(in the rows, 128 means zero)
Named moves come first, each a turn or a mirror and shown by rows before and after it. Which of them, in which order, take the first row of each pair that follows to the second? Write the first one first, as in the answered first pair.
move S:
[136 106 128 139 115 122 134 162 165 146 125 114 135 118 119 145  91 147
  91 154 128 119 128 148 116 119 117 153 121 134 143 123 123 120 141 141
 127 138 130 106 101 124 147 128 108 125 110] |-> [142 110 131 141 119 118 131 162 160 139 130 122 144 128 118 153  97 143
  88 160 128 120 127 147 119 121 113 158 119 143 153 125 124 124 137 140
 125 136 129 108 105 122 146 126 118 123 112]
[170  89 101 134  86 149  84 167 155 128 123 147 153 167  90 142 163 110
  55 143 145  82 131 103 125 117 159 172 115 160 154 126 108 141 136 158
 135 139 129 128 123 148 133 135 134 152 112] |-> [153  79  95 126  79 153  86 171 176 141 107 124 124 142  86 108 148 122
  64 130 139  85 132 103 124 114 174 157 133 136 124 117 106 127 148 159
 146 148 128 121 112 160 130 147 110 161 111]
[119 132 139 138 112 127 123 126 141 167 107 118  97 119 125 123 116 134
 125 146 143 113 121 109 139 131 123 145 117 122 130 125 116 113 118 118
 138 141 114 107 145 134 130 158 104 110 128] |-> [131 141 145 143 115 121 123 123 126 156 122 133 118 138 128 146 129 122
 117 156 145 113 119 108 139 135 114 155 107 139 152 134 118 121 108 116
 131 133 114 114 152 123 132 151 125 105 128]
[127 150 129 141 139 121  99  82 114 140 144 163  99  47 105 109 132 126
 155 100 185 133 121 112 131  88 130 135 113 139 147 128 142 155 114 118
 140 108 164 139 139 137 115 152 148 134 169] |-> [128 149 129 140 138 122  98  86 113 140 143 161  98  46 106 109 133 124
 155 100 184 131 120 114 131  88 131 134 111 137 148 127 141 156 115 116
 139 108 165 139 138 138 115 153 148 135 170]
move X:
[168 130 134 127 144 110  99 160 158 111 158 112  79 151 119 140 133 157
 147  94 114 108 101 129 129 137 142 140 132 141 128  82 121 107 157 157
 168 146 156 138 121 149 128 142 117 108 143] |-> [169 137 135 126 146 111  98 154 150 105 162 113  79 149 122 138 140 158
 151  89 113 108 104 129 127 136 137 131 133 140 126  86 125 107 155 158
 170 144 156 144 122 147 128 138 118 104 143]
[ 73 140 111 101 119 159 133 135 124 164  70  91  96 111  96  68 151 118
 151 102  89 126 147 129 176 129 153 110 171 120  67  97 123 112 171 106
 129 130 100 113 149 155 109 164  88 198 147] |-> [ 85 106  90 119 108 150 118 160 145 171  65  97  93 106  80  83 121 117
 129 121  96 119 132 142 173 120 158 139 171 120  79  90 120 116 182 112
 127 135 108 106 136 158 112 169  87 206 143]
[194  88 115 154 108 106  91 149 101 107 135 149 172 140 118 185 124  83
 123 154 146 122 123 146 120 161 112 145 106 140 100 144 152 129 173 170
 116 102 127 140 101 104 141 121 174 118 120] |-> [191 110 125 146 118 107  97 129  76  95 145 148 174 145 134 175 147  83
 142 137 142 131 132 136 117 165 103 119 108 136  90 151 158 127 164 166
 120  94 125 154 111 101 140 114 180 107 125]
move W:
[ 75  92 147 149 101 150 139 140 156 119  89  81 156 157 115 117 116 162
 121 119  99  98 145 118 153 138 158 130 138 135 104 136  92 135 162 140
 121 160 130 115 164 113 123 136 132 157 123] |-> [110  81 157 155 100 138 138 158 148  98  98  66 153 151 122 125 104 179
 104 118 101 101 150 126 110 122 130 123 141 121 104 131 115 122 172 148
 133 171 139 113 131 115 148 119 127 122 116]
[132 135 159 130 138 136 128 150 109 100 115 108 155 163 124 142 156 122
 115 132 112 127 142 119 115 130 123 125 130 157 147 126 134 123 143 130
 114 132 133 125 107 122 141 106 142 112 137] |-> [110 140 155 125 138 143 130 139 114 113 109 117 155 167 121 139 166 112
 126 132 111 124 139 112 139 141 139 128 128 165 148 128 121 131 138 124
 107 126 129 124 128 120 126 114 144 132 140]
[110 118 134 127 126 143 145 139 149 129 109 131 139 147 121 153 123 156
 123 119 141 109 140 133 149 133 132 136  99 165 134 141  79 148 112 120
 124 142 137 116 121 128 121 121 125 131 139] |-> [133 111 138 131 127 135 146 150 145 115 115 122 139 139 125 160 115 166
 112 118 142 113 144 137 121 124 115 131 101 155 133 139  94 139 118 126
 132 148 142 117 100 129 135 112 122 111 137]
[ 89 152 157 131 134 143 145  98 127 131 114 122 122 135 113 119 153 123
 134 133  88 133 136 106 133 149 176 143 132 142 135 134 125 125 119 104
 121 123 113 137 147 114 109 123 135 125 118] |-> [130 139 167 139 136 130 147 117 122 107 125 105 118 126 119 129 137 147
 113 134  92 139 143 114  82 129 138 135 137 125 134 128 155 109 132 116
 135 137 123 139 109 118 138 103 128  84 112]
move P:
[162  91 139 128 128 118 127 154 109 114 118  86 120 126 142 137 105 154
 119 150 127 134 132 131 106 104  96 111 156 126 138 116 153  88 141 154
 149 144 146 125  70 125 151 111 112 121 123] |-> [114 115 150 102 130 143 144 136 117 136  96  67 108 132 145 101 128 150
 146 132 106 130 142 112 140 125 127  84 165 132 114 121 130  78 146 145
 143 147 133 118  93 128 131 126  97 146 129]
[151 130  96 153 122 125 137 144 152 146 117 182 151 148 108 164 113 118
  80 163 120 100 122 159 109 138 127 191 104 171 189 122 145 151 125 143
 105 111 114 101 124  91 144 142 148 138 107] |-> [111 108  66 145 112 135 127 140 181 180  91 158  97  96  99 104  76 131
 106 136 116 103 117 160 126 133 163 171 130 124 134 106 132 140 134 140
 126 115 113  95 123 120 125 171 107 170 110]
[132 100 106  97 148  98 179 119 166 112 108 125 135 133 137 130 104 110
  91 129 136 141 129 130 104 130 107 136 147 153 140 104 136 139  87 123
 127 120 107 135 135 140 152 161 133 136 112] |-> [117 104 105  89 149 107 181 114 170 121 100 119 126 127 139 113 108 111
 101 122 131 141 134 126 118 132 118 127 152 152 128 103 129 137  88 118
 127 121 101 132 140 143 144 169 122 144 113]
Pairs:
Each pair is 2 to 3 moves apart.
[141 174 117 127 138 112 130  77  91 110 168 155 126  96 150 122 137 136
 139 114 163 155 124 150 105 118  95 122 117  85 122 129 145 145  59 123
 142 103 134 157 141 127 131 125 139  89 118] |-> [ 92 192 119 102 135 132 149  62 114 149 139 141 117 102 146  93 145 132
 153 109 149 149 130 134 149 139 133 121 120  98 106 126 116 141  61 112
 131 107 124 139 165 125 113 147 120 124 118]
W then X then S
[144 110 136 154  97  83  97 181 139 163 137 139 180 138 131 136 144 132
 124 153 134 100 114 128  89 102  91 156 126 123 167 117 158 100 141 169
 111 126 137  85 107 158 143 116 129 132 161] |-> [138 100 119 157  94  82  91 179 146 171 134 143 171 125 127 131 132 128
 128 151 139 101 106 135  98  99 101 163 128 113 162 115 152 105 134 167
 110 124 136  88 113 165 134 126 129 144 162]
W then P then W
[146 107 125 148 122 127 101 146 107 113 133 144 139 119 116 152 128 121
 128 136 125 119 108 124 126 122 125 133 130 124 141 135 131 135 144 127
 131 135 130 141 115 135 132 122 141 130 138] |-> [120 131 146 127 129 148 120 133 105 119 118 123 136 131 120 129 156 123
 144 120 105 121 126 107 142 139 137 105 137 132 123 136 121 123 155 121
 127 141 122 132 125 133 121 124 130 136 143]
P then W then P
[155 141 146 117 171 138 134 138 100 157 111 122 146 146 145 175 175 133
 125 134 123  79 148 102 122 116 111 133 107 130 130 138 117 104 155  93
 127 115  98 153 156 116 147 162 136 135 132] |-> [149 132 142 120 167 138 134 147 119 169 102 121 148 147 135 178 163 135
 114 145 121  73 144 105 129 116 119 149 104 135 134 134 112 105 162  95
 123 118 100 143 154 116 149 169 131 143 127]
X then X
[117 165 126 123 115 119 142 106 124 157 133 116 119 110 150 114  99 118
 112 110 144 125 137 145 121 135 139 134 106 124 137 131 119 131  97 121
 137 127 118 101 153 130 135 152 107 123 118] |-> [130 173 137 125 117 119 147 109 116 149 140 118 134 126 154 130 111 116
 104 118 141 125 143 142 116 137 128 133 100 139 151 133 122 127  99 124
 130 131 118  99 149 120 144 142 113 112 115]
P then S then P
[142 140 111 127 128 103 104 113 126 114 132 131 113 108 137 111 112 141
 106 115 157 138 139 143  89 112 104 149 112 114 114 133 156 129 107 128
 146 129 123 135 124 130 155 139 111 110 126] |-> [125 165 117 122 131 107 109  91 114 117 140 152 134 134 138 121 139 120
 115 119 158 139 140 133 118 127 114 157 100 139 132 142 142 145  90 120
 131 120 117 141 157 116 142 142 130 123 130]
X then W then P
[150 134 114 137 147 106 123 113  82 114 157 138 111  93 132 149 146 141
 153 117 155 154 127 132 101 112  96 122 121  86 140 146 161 142  99 134
 125 124 138 157 130 114 157 134 136 116 129] |-> [116 141 113 120 147 121 131 104  91 130 138 120  89  82 134 114 149 145
 173 100 141 156 133 123 119 120 119 100 135  76 111 142 148 132 105 128
 130 129 134 150 136 123 142 150 117 132 134]
P then W
[ 94 154 137 100 151 217 140  99 119 144 138 133 160 160 137 103 192 153
 155 131  99 103 150  74 134 156 179  69 124  83 127 154 127 115 179  59
 107 135  70 127 128 103 125 100 129 173 185] |-> [115 108 112 130 133 203 122 142 160 159 131 157 184 175 102 152 152 142
 105 184 112  83 126  95 144 151 187 144 106 116 176 148 114 132 191  72
  87 141  77 102 118  95 133 104 138 191 174]
X then X then S
[ 64 147 107 106 118 127 129 107 166 192 112 165 115 128 121 107 120 104
 158 136 138 114 119 130 177 165 191 146 106 134 124 130  94 148  97 143
 117 116 109 128 195 133  89 172 134 194 148] |-> [ 98 183 168  93 131 129 165 118 145 159 120 147 173 196 135 148 168 114
 123 156 119 113 146 113 151 180 152 150  86 196 164 141 107 128 116 151
  93 136 105 111 175 101 124 135 152 145 144]
P then S then P
[106 119 152 137 133 132 104 129 138 129 133  95 107 161 113 129 146 126
 122 136  95 138 134 111 166 120 116 138 132 153  96 135 115 125 172 123
 117 132 155 124 136 106 146 141 122 127 128] |-> [119  99 129 156 127 121  85 135 144 131 143 116 107 149 103 144 122 121
 110 146 115 136 119 128 158 109 110 159 125 143 109 132 120 140 164 127
 119 124 163 131 132 110 151 146 131 129 125]
P then W then P
[123 133 133 110 119 128 134 117 138 144 126  97 103  95 139  86 101 138
 122 109 140 126 130 135 107 125 136 117 159  97  92 120 124 122 120 126
 147 133 137 138 131 132 138 136  96 114 114] |-> [142 166 168 111 132 125 149 113 110 118 143 116 158 154 147 130 148 124
 107 128 133 123 142 122 108 140 115 130 136 149 135 138 128 129 114 125
 122 129 132 138 143 105 153 114 132  94 112]
W then P then W
[143 101 139 135 104 129 140 166 157 129 105 134 129 172 104 133 140 124
 120 142 124 109 112 123 168 131 154 176 130 161 158 104  85 127 166 107
 127 147 133 113 104 143 148 125 132 153 141] |-> [132  97 136 128 101 134 141 165 165 138  94 121 115 160 104 112 135 130
 130 132 120 110 115 122 169 128 163 163 139 148 141 101  82 121 172 106
 135 149 132 110  99 151 145 130 122 157 141]
P then W then P
[135 172 124  83 139 115 150 101 134 143 154 101 180 168 126 142 132  96
 108 119 125 121 146 147 139 153 135 159  84 193 154 128 109 155  96 145
 141 107  85 127 161  81 142 114 173  91 103] |-> [144 172 139  75 138 118 163 113 143 141 147  76 175 171 128 135 129 112
  95 116 117 123 156 146 120 149 125 151  89 194 148 123 118 137 112 151
 146 123  87 114 139  82 158 107 158  76  99]
S then P
[ 84 142 122 106 154 134  95 122 123 156 147 116 136 115 160 107 119 101
 158 166 137  93 129 115 181 161 156 121 121 108 137 129  99 150 114 111
  91 147 112  97 154 116  80 140 135 150 110] |-> [136 126 117 132 153 110  81 138 109 130 173 141 160 123 159 153 106 101
 129 189 158  93 120 130 149 146 123 149 105 113 172 130 122 159 107 119
  90 143 123 105 139 107 101 121 159 121 102]
S then P
[158 161 141 128 146 109 132  95 109 119 167 144 126 121 139 142 114 118
 113 119 142 142 117 129 114 128 101 136 100 125 126 129 137 143  91 123
 131 119 133 152 141 108 132 126 147  92 129] |-> [142 181 160 108 147 123 155  90 116 126 155 126 124 130 146 127 131 125
 116 113 127 140 132 116 120 139 106 122 102 136 115 128 133 126  98 122
 129 130 126 137 139 102 136 127 135  88 129]
X then S then P
[128 104 121 142 116 137  97 128 123 129 115 153 111 122 108 144 132 108
 152 141 136 140  97 128 165 121 156 127 133 104 154 129  93 150 150 137
 123 100 139 138 122 126 108 146 122 167 142] |-> [136 124 148 136 122 139 114 127 111 114 120 150 139 157 116 162 160 107
 141 151 124 138 109 118 161 129 144 129 123 134 174 136  96 147 154 139
 113 103 135 134 125 111 118 133 133 154 142]
P then S then P
[153 114 163 119 130 145 144 143 110 115 153 159 136 116 140 142 144 167
 131 126  90 131 153 123 101 129 105  72 142 110 134 106 129 126 120 124
 101 125 122 122 133 113 145 124 151  89 141] |-> [158  94 137 139 121 131 126 146 119 120 165 188 141 108 128 161 121 154
 122 140 109 126 131 137 108 120 109 104 131 108 152 108 127 149 106 127
  98 112 128 130 141 115 140 130 162 105 138]
W then P
[164  89 135 138 131 116  89 167 108 114 157 132 137 151 123 147 119 127
 130 139 128 116 116 132  98 131 113 127 142 144 158 137 150 132 162 139
 127 139 127 152 107 122 136 102 143 116 120] |-> [134  81 109 142 125 119  77 158 122 139 149 152 127 139 111 139 106 111
 143 141 137 110 100 136 137 136 144 144 141 141 156 136 126 152 148 132
 123 126 126 154 137 127 107 126 144 158 122]
W then P
[ 89 143 147 146 147 148 104 146 127  91 162 125 165 118 123 125 123 110
 110 112 126 162 128 132 110 115  87 145 113 130 129 135 139 160 120 109
 138 156 109 152  93  88 124 113 118 119 126] |-> [ 64 150 156 128 142 163 120 148 145 111 142 104 156 119 121 102 127 115
 115 106 111 157 134 123 128 126 108 139 121 135 115 134 123 149 132 105
 134 166 105 137  96  88 118 125 101 134 127]
S then P then X
[ 92 209 137 104 138 135 182  87 120 130 110 119 136 153 144 102 169 113
 133 143 119 144 164 112 151 132 173 154 116 161 138 158  81 148  92 131
 126 111 134 130 184 102 131 138 146 147 154] |-> [136 164 128 112 133 116 176 121 135 115 110  70  82  91 150  70 111 160
 114 122 125 155 172 131  73  91 136 127 146  93  93 133 123 114 117 149
 166 139 150 123 108 130 169 126 103  97 146]
W then P then X
[132 108 131 117 139 138 122 143 135 133 119  99 135 138 132 124 144 136
 145 121 104 106 130 114 122 145 114 116 134 140 123 110 112 105 144 123
 142 157 138 114 116 127 141 130 130 142 133] |-> [149 104 129 127 138 130 118 148 129 124 132 112 150 147 130 145 143 131
 135 133 110 106 125 120 115 146 103 129 126 150 139 111 117 111 138 124
 140 154 142 118 111 122 146 121 142 135 129]
W then P
[131 139 113 123 134 117 130 120 158 136 143 139 140 124 135 140 101 151
  85 145 167 127 111 124 127 132 117 151 117  96 135 120 127 136 105 130
 134 127 145 122 143 114 142 115 143 110 130] |-> [103 166 139  98 142 137 156 107 156 143 127 113 136 135 143 116 129 156
 105 128 145 128 130 104 140 146 129 118 124 103 112 123 118 120 118 127
 131 137 136 113 150 111 134 117 128 114 137]
P then W then P
[115 141 135 124 132 133 155 120 137 146 124 126 148 145 135 134 134 121
 111 138 131 124 126 123 138 145 127 143 118 147 141 119 127 125 122 131
 114 131 129 125 134 118 133 123 122 134 112] |-> [129 133 133 129 131 129 153 126 141 140 128 123 145 142 133 139 127 127
 102 142 132 124 126 128 125 139 120 147 117 143 145 116 134 124 125 138
 117 134 132 124 124 118 141 120 123 126 108]
S then P
[168  78 132 188 132 112 114 162 121 120 131 168 133  96 124 154 120 164
 103 137 155 150 110 137 102 100  81 174 149  98 179 117 111 151 136 171
 131 118 135  97 120 127 127 101 117 146 165] |-> [133  75 136 169 129 130 122 160 140 138 102 126  97  74 124 105 116 180
 126 113 134 149 120 126 109 103 103 137 171  75 133 107 101 130 160 168
 143 133 129  85 110 145 117 117  85 161 172]
P then X then W
[140 129 126 104 129 114  98 116  83  94 153 167 129 101 121 146 146 145
 135 117 156 146 136 124  91 135 118 102 137 118  92 153 131 138 102 151
 144  95 154 126  98 121 111 135 133 104 132] |-> [127 129 117 106 127 115  93 108  87 104 154 185 137 108 116 153 149 131
 141 124 160 142 129 124 113 141 131 116 130 129 103 157 117 150  92 147
 138  86 151 128 118 117  99 143 144 125 132]
W then P
[104 112 117 128 134 143 150 141 142 125  93  73  94 119 111  77 130 126
 135 106  89 130 139 123 131 107 124  73 156  93  67 112 137 109 191 128
 154 169 120 100  99 163 125 140  83 119 125] |-> [117  87 101 143 125 134 135 158 155 124  97  78  95 112 100  89 110 125
 122 120  96 126 126 133 123  98 123  91 153  91  76 108 140 114 196 132
 153 170 125  98  88 166 127 141  84 122 123]
X then X
[137 116 153 152 181 147 122 129  65 121 150 136 134 145 145 145 125 131
 174 138 121 136 110 120 149 129  94  68  97 137 172 137  95 136 116 143
 157  90 102 152 157 163 106  99 152 129 154] |-> [117 107 140 144 178 153 118 126  79 138 137 125 107 122 142 117 110 134
 189 125 118 134 107 121 159 128 112  56 108 115 147 133  89 128 121 140
 167  91  99 150 157 175  97 112 132 144 158]
P then P
[ 97  77 129 148 107 142 125 202 118 152  80  92  78 154 108 150 123 147
 108 124  93 125 126 154 141 127 143 120 111 136 133 142 121 128 139 131
 148 154  98 100  99 135 132  98 111 125 142] |-> [ 96  92 143 144 109 145 129 197 106 146  87 105 103 182 111 170 147 135
 106 133  90 123 128 149 152 139 142 128  99 162 153 152 116 136 132 128
 137 148  93 103 112 122 133  92 125 126 143]
W then P
[149 121 134 161 116 107 115 121 105 134 111 142 132 157 127 137 107 126
 120 159 126 153 117 151 105 108  84 131 122 143 133 124 143 152  95 121
 154 128 110 146 136 132 150 124 149  83 149] |-> [118 146 138 149 121 121 124  97  96 145 107 149 134 163 134 124 131 115
 143 147 119 152 120 138 137 125 103 120 120 153 126 129 127 159  81 111
 146 119 102 149 168 126 131 133 155 102 153]
X then W
[140 134 154 122 135 149 134 150  86 101 127  96 105 110 155 122 145 137
 149 102 109 144 125  97 109 132 119  78 151 100  98 113 123 114 150 122
 147 130 126 150 108 149 122 115 117 113 141] |-> [163 147 176 128 137 141 146 157  82  89 141 108 140 142 157 157 157 135
 120 126 111 140 128  98 101 138 100 105 133 134 132 120 129 118 147 128
 135 133 128 141 108 131 139 101 135  94 134]
X then P
[128 107 144 176 137 149 175 157 117 143 101 135 151 119 111 118 134 139
 200 134 119  95 139 141 166 154 139 139 117 116 139  87 129 120 186 157
  78 115  68 124 115 171 133 116 127 127  97] |-> [138  99 142 182 136 142 174 167 121 141 103 131 148 114 107 122 126 142
 194 137 121  97 138 144 155 147 135 145 118 111 140  84 138 119 186 160
  82 118  70 124 104 172 138 113 125 119  97]
P then S
[120 190 126 127 133 138 143  80 143 142 160 147 143 113 115 102 105 113
 154 115 130 141 133 134 111 164 114 121 118 127 100 165 111 167  99 130
 115 115 111 118 168 115 114 108 136 142 116] |-> [135 179 132 128 133 133 144  92 145 133 160 124 125  96 120  90  91 133
 147 105 129 147 139 137  80 150  99 103 129 104  79 156 129 152 113 138
 131 126 118 115 139 124 131  99 121 119 116]
W then P
[124 141 155 122 133 139 140 101 118 119 134 102 128 142 130 112 163 101
 142 119 122 120 141 105 137 138 117 103 139 138 103 128 143 127 142 114
 121 154  99 117 122 128 110 121 111 124 145] |-> [134 128 154 124 126 137 142 118 135 124 129  91 125 139 125 116 148 112
 123 128 120 114 143 110 121 130 113 115 139 138 104 120 148 118 154 121
 120 165 101 106 102 128 121 117 102 115 140]
X then W
[143 103 143 142 117 130 128 162 153 162 100 147 133 131 116 135 113 131
 101 132 126 125 153 132 116 125 110 163 138 131 149 141 136 110 118 150
 110 128 116 130 116 135 140 137 141 104 120] |-> [121 112 136 141 120 135 120 143 145 171  99 165 138 134 114 133 128 113
 125 126 125 123 146 126 147 136 128 160 135 137 153 147 120 125 103 141
 105 112 111 143 148 134 118 148 153 130 128]
X then W
[126 154 143 118 132 132 152 126 158 147 125 130 134 137 131 129 120 127
  96 150 118 122 131 126 135 141 133 145 117 148 145 123 124 119 112 131
 116 137 120 107 142 107 137 131 117 125 119] |-> [128 134 129 121 127 131 142 132 168 152 119 117 108 110 127 110  98 138
 100 139 121 124 127 131 123 127 134 134 129 122 125 115 129 112 118 134
 129 141 125 109 124 122 138 137 100 127 120]
W then X then P
[127 175 142  98 152 155 186  81 143 148 117 175 146 131 167 111 143 129
 105 119 129 142 144 140 133 161 111 141 122 157 145 108 141  99 108 143
 117 132  85  87 152 109 150 131  95 128 107] |-> [134 137 111 117 139 146 166 104 171 162 113 188 138 117 149 125 103 128
  85 139 142 132 128 160 133 151 119 178 119 150 157 100 138 109 109 149
 116 132  93  79 143 115 151 139  93 143 101]
X then P then W
[125 119 144 157 140 130 115 112 113 111 129 126 113 118 137 109 134 144
 132 118 108 123 123 120 117 114 128  84 125 108 124 121 135 118 160 121
 113 129 122 104 107 139 132 122 107 149 151] |-> [111 133 153 150 139 137 127 107 119 121 122 132 132 142 132 118 148 134
 128 128 104 116 123 113 139 129 139  97 116 137 140 127 121 122 159 118
 101 127 114  96 124 127 125 126 112 159 154]
P then W then X
[138  86 130 123 128 100 124 133 177 129  90 143 138 125 116 125 129 123
  85 125 157 121 126 125 113 127 132 142 122 135 151 107 113 126 164 133
 144 124 119  98 101 103 130 136 122  91 111] |-> [122  96 138 109 130 111 132 128 180 137  79 124 127 120 121 105 135 129
  94 113 149 122 133 116 121 132 138 123 129 130 133 107 110 117 171 130
 147 130 114  95 103 105 128 139 110  95 112]
P then W
[132 168 148  89 147  98 178  98 131 149 135  96 110  92 151 104 113 172
 106 107 123 143 156 139  69 127 117 126 105  99  96 112 195  84  91 140
 133 145 124 118 126 130 154 109  97  84  80] |-> [141 177 159  89 148  97 180  98 125 142 141 100 127 111 153 119 127 166
 101 115 123 142 157 136  67 131 110 131  95 116 111 116 196  86  90 138
 126 144 124 118 128 122 159 103 108  76  81]
P then P
[152 116 116 155 121 119 128 148 142 141 111 131 118 180 123 141  87 133
  76 179 144 107 154 129 119 109 109 176  92 129 140 123 160 128 110 167
 123 137 130  90  97 133 134 139 155 143  88] |-> [114 170 154 126 138 144 151 112 107 135 106 124 137 218 141 127 155 118
 118 157 118 111 175  97 153 139 122 131  90 158 131 139 145 123 110 150
 110 129 115 100 134 121 113 137 169 152 100]
X then P then P
[ 93 106 137 113  97 121 115 144 113 111 122  89 128 137 149 127 142 166
 117 122 137 158 159 116 110 127  94 105 138  95 118 108 158 155 104 158
 162 136 177 134 102 118 127 125  63  94 124] |-> [ 48 104 118 110  91 136 110 137 136 148 103 108 132 143 132 124 141 143
 127 133 136 147 146 112 166 145 140 128 130 117 129 111 122 173  98 149
 144 127 169 124 141 116  96 152  64 146 129]
W then X
[122 116 109 109  86 122 140 134 132 129 131 181 116  87 152 148 101 103
 113 167 166 112 112 141 160 104 130 138  95 117 135 150 123 130 110 147
 140 125 129 118 164 142 129 147 125 142 117] |-> [139 115 113 115  91 115 135 136 117 113 141 180 114  84 159 153 103 107
 114 161 172 118 114 145 139  97 114 128  98 105 134 154 137 127 107 148
 147 123 134 127 154 143 136 138 128 127 116]
X then W
[ 94 133 119 100 126 139 115 120 124 145 133 113  98  86 125 109 127 105
 139 122 118 116 129 130 158 129 147 132 140 122 128 124 115 150 123 106
 138 129 108 132 143 132  97 155 117 151 127] |-> [125 113 102 124 123 120  98 131 122 134 152 138 109  82 120 139 107 101
 118 140 137 114 116 147 141 115 129 159 130 118 152 125 128 164 110 114
 139 123 116 137 133 131 107 150 133 139 119]
P then P then W
[103 156 120 104 120 132 157  91 157 155 116 125 138 106 146  99 134 140
 112 127 138 127 125 126 144 133 156 136 108 122 122 119 108 126 121 142
 129 124 107 100 154 106 112 138 103 123 134] |-> [128 131 101 128 114 117 136 109 165 150 127 146 145 101 135 128 111 134
  91 147 152 123 108 142 137 122 147 166 102 122 143 118 113 137 116 149
 130 119 115 104 146 109 115 138 113 123 129]
X then S then P
